(in the rows, 128 means zero)
One hidden turn or mirror swaps the rows below in pairs. Which row is each named row swapped with?
The rows were stretched afterwards, more along some directions than others.
Funo: [135 130 114 140  93 143  96 128 115 129 124 132 119 152 122 112 111 118
 135 143 134 134 125 123 133 123 127 129 132 141 107 122  95]
val: [153 116 154 160  84 138 120 111 117 136 143 120 138 133 124 126  98 177
 127 137 162 141 175 115 109 126 128 114 106 197 100 163 123]
peb: [129 139 134 140  97 149  91 136 107 135 142 138 126 130 117 128 107 146
 142 119 125 128 132  75 117 127 122 138 124 125 130 116 115]
Zovu: [124 118 129 154  67 117 122 150 100 140 130 142 104 109 141 108 114 126
 142 133 146 153 137 121 130 137 105 124 162 108 127 147 139]
sabu: [145  98 116 150 131 107  99 132 113 158 141 124 132 113 117 118 125 138
 142 115 123 121 147 106 123 118  97 139 105 138 107 129 130]
nok: [137 108 181 149  91 174 112 135 111 133 154 112 151 106 119 108 106 163
 137 107 152 116 148 109 131 134 110 121  94 156 140 130 164]
Lolu: [144 123 136 183  71 147 111 141 124 126 169  98 119 156 108  88 107 169
 115 111 143 141 161 101 128  89 116 132  99 141 116 145 123]
Goz: [145 143 104 162  87 135 100 133 116 109 165 155 107 135 109 109 117 149
 140 138 161 125 154 118 154 135 106 139 130 116 117 136 122]
zoz: [136 127 122 122  72 150 126 100 103 145 150 138 112 125 142 130 118 152
 140 120 145 140 118 131 125 131 120 116 105 152 120 159 136]
dipi: [145 111 174 143  98 163 132 140 124 156 160 107 154 109 124 137  90 181
 127  99 139 107 149 102 104 119 128 121  89 183 106 132 127]
zave: [146 129 164 178  84 158 122 157 116 128 141 122 124 129 122 123 126 148
 138 137 147 144 163 102 126 148 139 121 127 179 132 147 133]
Dupu: [150 112 117 159 100 133 100 145 128 125 144 124 111 149 140 126 120 119
 138 156 134 133 136 149 131 131 144 121 158 142 132 143 132]
gokuz: [148 140 101 162 116 121 102 138 110 147 136 145 104 134 117 130 141 150
 145 154 128 141 147 108 143 133 119 133 137 158 131 144 126]
lubod: [168 107 115 172 126 124 113 120 101 136 132 120 113 156 137 129 139 171
 144 141 135 123 167 131 117 117 122 112 131 161 106 143 121]
Kubof: [154  97 131 138  91 165 122 151 113 151 144 131 140  73 134 127  82 158
 163 111 148 109 142 100 124 134 105 129  97 165 116 148 154]
lebo: [134 145 172 138 101 181 129 131 122 130 172 118 147 126 132 130 105 184
 156 114 128 122 140 101 129 129 125 142 109 161 128 120 150]
gif: [135 142 111 161 118 127 111 151 111 147 144 146 108 134 119 141 135 150
 151 147 131 129 147  96 136 148 120 141 139 160 114 133 127]
Tul: [141 123 109 128  80 140  94 117  96 151 121 136 130 114 148 126 122 156
 153 119 153 132 130 100 134 135 136 111 150 151 124 138 124]
fafe: [153 113 169 127  92 163 139 120 132 155 190 115 159 135 154 124 114 176
 158 104 119 103 137 137 120 123 123 137  84 165 119 132 160]
Geza: [139 111 136 135 127 168 105 126 121 126 156 137 134 122 100 119 133 181
 147 121 127 127 158 122 117 118 127 138 111 147 112 129 141]
nada: [136 102 173 145  81 145 112 150 121 133 137 135 116 143 104 103 114 168
 161 136 144 121 161 119 134 145 139 145 129 155 138 144 144]
gobo: [128 145 100 141 103 133  96 111 110 143 134 136 113 149 130 129 108 151
 125 142 129 131 131  98 122 116 116 130 142 147 105 132 111]
zat: [133 118 172 145  81 175 124 131 116 133 167 114 149  99 119 113 108 168
 134 103 149 111 144 109 126 125 107 121  94 152 129 122 165]
Siron: [156 109 148 157  82 166 129 110 101 136 160 113 121 133 146 108 127 191
 141 140 146 132 148 158 139  99 137 105 120 153 122 134 166]
gosud: [152 128 121 183  84 110  96 122 106 146 126 118 109 135 121 104 119 161
 139 142 153 158 170  96 155 117 120 122 104 157 130 157 131]
mem: [139 125 147 141 140 135 108 131 103 142 134 115 131 130 125 128 109 153
 121 129 139 134 153 129 128 121 104 127 112 149 117 126 126]
dofa: [131 106 123 147 102 155 122 137 112 142 163 139 131 113 142 125  96 147
 154  98 132 115 127 116 116 117 122 150 132 107  82 134 124]
ziz: [153  95 124 161  83 153 121 142 104 130 141 139 126  92 157 119  89 150
 143 112 164 127 136 107 112 130 109 111 105 158 122 157 106]
vodar: [138 113 121 159 104 134 113 132 118 133 150 132 123 132 123 109 113 161
 119 122 143 132 153 128 140 103 131 148 110 131 124 166 133]
Vozes: [153 118 140 169  80 181 103 142 107 134 137 139 105 141 120 103 119 160
 167 130 136 129 144 117 146 136 137 130 125 176 162 166 130]
mobig: [140 105 135 154  85 177 124 138 112 136 156 132 136 110 158 119  97 161
 154 116 132 117 123 121 114 106 126 144 143 125 117 140 131]
sep: [152 126 153 135  80 162 131 128 109 147 142 120 129 147 139 103 114 135
 138 126 144 125 123 158 159 142 137 121 100 144 147 147 144]
fover: [153 117 158 160  90 147 104 149 101 121 153 124 134 150 144 135 120 150
 135 140 148 136 175 102 122 124 103 129  95 152 121 136 117]
Zogar: [146  99 120 144 135 114  89 131 115 150 140 127 126 126 115 123 130 135
 150 125 117 121 141 115 126 113  98 134 106 138 118 126 134]
Suna: [149 100 113 146  66 141 123 128  88 160 118 127 123 110 171 105 106 153
 133 135 157 136 118 138 123 127 103 106 126 136 127 133 141]
gipe: [165  93 134 167  80 138 118 113 106 134 148 121 108 142 140 103 122 165
 138 146 155 145 157 170 146 107 147 113 128 145 125 167 150]
Ges: [141  99 112 135 120 133 111 117 115 149 152 137 127 112 124 125 109 149
 152  98 127 129 147 115 113 110 125 144 112 119  80 138 123]
dudas: [161 107 147 128  86 180  93 124 112 149 123 133 158 113 145 125  92 163
 142 116 145 128 131 126 105 133 141 128 120 187 147 144 131]
mokuz: [144 140 170 178  84 162 131 159 116 130 144 126 130 123 119 125 117 147
 136 123 155 146 158 104 122 156 135 128 116 174 123 145 124]
gupom: [156 126 144 177  80 125 111 128 103 125 143 125 122 125 119 112 115 165
 132 147 161 152 158 128 132 127 124 103 122 147 133 142 142]
lala: [144  94 141 123  94 148 124 134 122 141 158 122 123 119 117 120 101 144
 131 112 128 112 125 111 123 108 107 140  86 152 119 142 125]
Ful: [156 115 144 149  75 149 120 152 126 120 163 105 126 109 113 113 126 167
 133 112 154 110 179 118 143 136 127 120  94 141 133 153 149]
mam: [124 136 116 159 103 143 114 154 115 142 151 142 120 119 130 143 102 135
 148 134 140 129 138  91 120 162 128 142 153 139 101 129 128]
tesuk: [138 118 115 180  95 133 110 130  95 138 147 121 112 125 120 107 144 146
 131 140 127 144 145 115 134  96  98 118 119 118 111 139 122]
Zusa: [145 104 112 161 104 126 107 125 118 129 151 131 110 137 122 108 118 159
 124 133 147 133 156 144 151  98 133 137 117 128 123 165 138]
fuga: [149 109 140 164  84 171 121 140 105 141 149 131 140 116 162 115 110 168
 152 122 135 124 130 125 118 104 123 140 132 143 135 153 128]
Lutar: [151 125 154 176  80 151 113 147 119 127 144 125 110 143 119 120 117 140
 140 153 153 146 157 122 136 151 150 119 136 176 137 154 131]
nen: [158 119 118 153 111 138 112 164 111 131 144 108 129 119 152 125 133 143
 150 127 124 114 141 137 124 132 109 120 135 109 123 122 135]
Tuz: [155  98 129 176 101 144 107 137  95 147 120 112 122 131 144 128 104 160
 156 138 139 132 122 117  99 118 107 118  94 165 100 141 123]
Zodul: [165  92 142 152  83 146 117 114 110 133 148 129 113 141 143 108 128 177
 143 143 155 141 161 171 144 109 149 112 126 161 127 166 153]
maz: [140 100 137 177  52 126 112 153 102 140 131 115 114 108 129 101  88 151
 132 136 170 131 168  83 122 133 113 117 126 143 116 169 146]
kol: [134 118 136 120  77 144 131 112 111 138 157 133 141 126 133 136 110 168
 131 145 159 129 165 127 131 136 125 117 110 184  96 140 140]
leki: [142 138 113 159  67 121 102 131  87 141 141 109 125 117 132 112 118 158
 107 135 147 125 155  96 155 108  95 126 127 125 134 133 131]
kaz: [128 115 134 155  74 155 126 152 131 133 169 127 139 105 135 136  88 142
 137 117 156 112 150 102 114 152 137 137 137 143 101 140 142]
talu: [149 109 103 144  76 139 114 124  99 167 163 130 138 129 172 126 119 189
 156 123 135 140 159 102 104 108 102 123 138 155 111 138 136]
maf: [130 117 137 179 108 150 135 159  96 143 150 127 134 115 142 131  97 152
 143 114 143 135 151 113 120 146 106 133 112 143 104 152 143]
novi: [152 109 110 172  78 134 101 140 123 148 144 113 123  90 139 101  96 156
 132 107 145 131 146  98 123  99  99 117  93 143 116 144 158]
loka: [133 104 122 138 104 167 120 132 112 141 162 137 132 107 144 130  92 157
 155 102 130 116 130 116 112 117 130 150 137 111  92 132 136]
Ker: [137 143 172 178  85 174 134 160 115 132 150 117 144 112 115 124 105 161
 129 113 149 135 156  86 116 145 125 135 102 164 119 137 130]
Zevi: [140 100 125 144 132 129  85 133 114 145 146 131 125 116 109 117 119 132
 156 121 120 113 132 101 136 120  93 138 112 136 128 130 139]
Kitov: [137 124 119 169  90 129 119 132 110 147 167 116 136 113 120 128  90 139
 114 124 137 112 119 112 135 107  99 137 104 143 105 146 129]
ledup: [151 115 154 144  79 157 104 113 104 156 146 129 127 113 108 113 107 184
 153 124 159 109 174  87 142 129 114 131 101 189 135 152 117]
nena: [146 104 149 152  86 180 125 137 108 139 158 130 146 115 163 123 102 165
 155 111 137 118 133 127 115 111 128 141 130 134 125 143 128]
tagaz: [130 132 120 156 113 147 131 130 109 119 154 116 119 119 124 135 112 166
 104 102 145 122 164  99 113 115 112 118 117 133  90 134 139]
vap: [142 119 139 116  95 147 111 133 120 132 139 142 119 149 138 109 111 137
 155 133 135 127 129 143 124 154 142 133 165 127 138 147 137]
viba: [147  98 119 156  97 122 114 117 117 133 145 130 112 142 129 107 118 158
 121 138 151 141 160 153 148 105 142 133 119 134 122 171 141]
poter: [156 121 102 137  99 124 105 119 113 166 128 137 114 116 141 122 119 154
 135 129 136 134 127 135 128 117 125 103 144 156 129 140 118]
pemit: [133 119 126 143 108 153 109 138  97 133 142 126 112 170 161 122 120 145
 125 139 129 112 113 123 138 120 124 123 108 139 142 126 107]
nat: [124 142 110 163 121 131 113 153 120 136 150 145 115 130 113 133 124 139
 144 136 130 127 142  98 132 154 126 146 149 138 104 126 130]
gige: [166 114 166 135 107 154 105 138 121 120 145 112 160 119 109 116 101 177
 134 110 145 116 171 125 122 130 128 146 110 161 130 131 128]
bufu: [145 115 169 146 124 142 118 139 120 119 155  98 147 143 113 132 114 158
 132 117 138 120 138 128 128 119 138 124 107 159 105 131 131]
Biseb: [138 118 173 143  88 181 123 136 116 135 163 107 146 101 125 110 117 175
 130 107 138 111 141 108 126 117 112 123 101 161 139 117 166]

Swapped with nat: zave
Swapped with lubod: tagaz
Swapped with viba: mobig
Swapped with ledup: mem
Swapped with Kitov: dudas
Swapped with zat: Zogar
Swapped with peb: gupom
Swapped with ziz: pemit
Swapped with talu: Lolu
Swapped with Ker: gokuz
Swapped with val: gobo

One hidden turn or mirror swaps the rows below in pairs. Which row is each named row swapped with?
The rows were stretched afterwards, more along some directions than others.
lur: [124 108 121 120 119 145 136 144 110 153 163 109 129 122 125 120 139 150]
senez: [129 127 144 129 115 153 125 138 126 160 141 133 131 132 117 126 113 163]
lod: [109 110 140 143 116 129 133 164 159 151 133 137 136 132 124 134 115 124]
veni: [124 100 131 117 108 151 134 132 110 152 162 110 128 128 122 113 128 148]
Rudis: [ 98 157 175 117 130 133 136 124 113 150 140 129 130 115 120 121 126 118]
gule: [ 88 126 126 127  78 141 129 134 136 169 125 140 132 132 125 124 117 130]
mikab: [ 97 118 153 133 104 129 121 152 159 146 123 137 131 136 113 136 122 116]
Lage: [103 127 143 109 104 162 116 124 109 133 148 147 126 105 105 115 143 106]
Siziv: [102 127 130 131 108 122 127 127 135 130 144 111 109 116 110 123 144 120]
pazet: [123 121 126 131 119 132  88 151 153 115 139 135 115 136 114 135 112 140]
Modam: [107 123 140 117  97 172 117 120 126 131 138 153 128 123 115 112 136 112]
laki: [120 130 134 131 123 134 107 139 142 111 135 119 124 127 107 141 103 131]
tobu: [128 102 123 120 114 141 136 149 122 152 156 102 132 130 127 121 132 147]
fika: [142 116 128 141 110 152 118 135 122 152 150 144 138 129 133 130 116 143]
Beri: [ 80 124 132 131  68 134 124 144 142 178 133 147 134 141 116 130 111 135]
zalep: [108 127 149 107  99 158 112 110 112 131 143 147 124 119 110 111 145 114]
Tubu: [123 121 125 140 110 146  95 147 158 101 138 109 124 136 120 137 105 138]
tebe: [ 71 123 132 129  70 139 122 136 136 168 144 151 122 125 109 116 104 123]
gota: [ 76 138 140 118  64 129 124 120 133 177 122 156 133 136 120 116 122 117]
Nugof: [ 86 141 131 115  70 122 124 121 116 192 134 148 123 132 117 121 130 133]
Zim: [102 131 129 139 104 152  91 148 157 119 138 128 124 145 104 139  95 141]
lal: [113 116 134 110 103 141 131 133 102 157 165 106 124 115 123 113 146 139]
vulen: [116 144 137 136 135 139 125 134 140 143 129 118 120 135 121 129 119 128]
lepi: [118 139 149 126  96 151 109 134 112 168 147 148 137 133 124 116 121 156]
mepa: [103 143 150 132 121 139 125 141 139 150 135 106 123 140 122 125 114 141]
gofen: [116 119 128 139 108 151  83 158 156 107 151 132 120 133 108 136  98 146]
Nev: [114 111 137 139 104 148  94 154 166 109 129 129 131 148 112 135  89 126]
fuda: [120 106 116 125  96 145  75 139 134 148 154 139 114 127 100 134 132 130]
romug: [121 107 132 114 106 143 128 138 109 161 160 107 128 130 123 115 134 150]
Dazub: [108 121 144 112 101 166 117 118 112 142 146 156 127 120 113 113 141 109]
nuz: [ 98 149 178 114 125 140 138 124 113 150 140 131 129 115 121 121 126 117]
beb: [100 156 169 118 117 137 138 119 113 157 142 134 131 114 129 117 136 116]
Meri: [109 105 129 134 102 144  89 168 150 145 160 131 113 125  88 131 108 130]
patek: [107 128 126 133 119 117 119 131 141 133 144 109 113 125 107 128 139 126]
nin: [ 98 120 134 132 112 121 123 134 138 140 145 114 111 121 106 127 134 121]
davo: [ 99 153 170 111 127 131 139 122 113 152 144 126 128 114 123 117 130 119]
sef: [ 94 142 135 117  80 123 128 133 114 186 138 147 120 124 133 118 136 133]
lamur: [123 117 142 128 113 156 120 132 104 158 154 152 134 119 123 126 121 147]
beze: [ 95 123 134 131 115 118 125 139 136 139 147 108 110 121 102 126 133 125]
tufit: [107 122 145 111  96 168 107 122 115 132 144 154 126 115 110 115 142 112]
gidab: [100 120 126 121 112 138  89 140 112 158 162 146 113 117  89 127 122 121]
lobi: [104 125 104 133 109 143  91 137 133 154 152 155 120 121  97 127 118 127]

Swapped with nuz: beze
Swapped with fika: lobi
Swapped with Meri: senez
Swapped with Rudis: nin

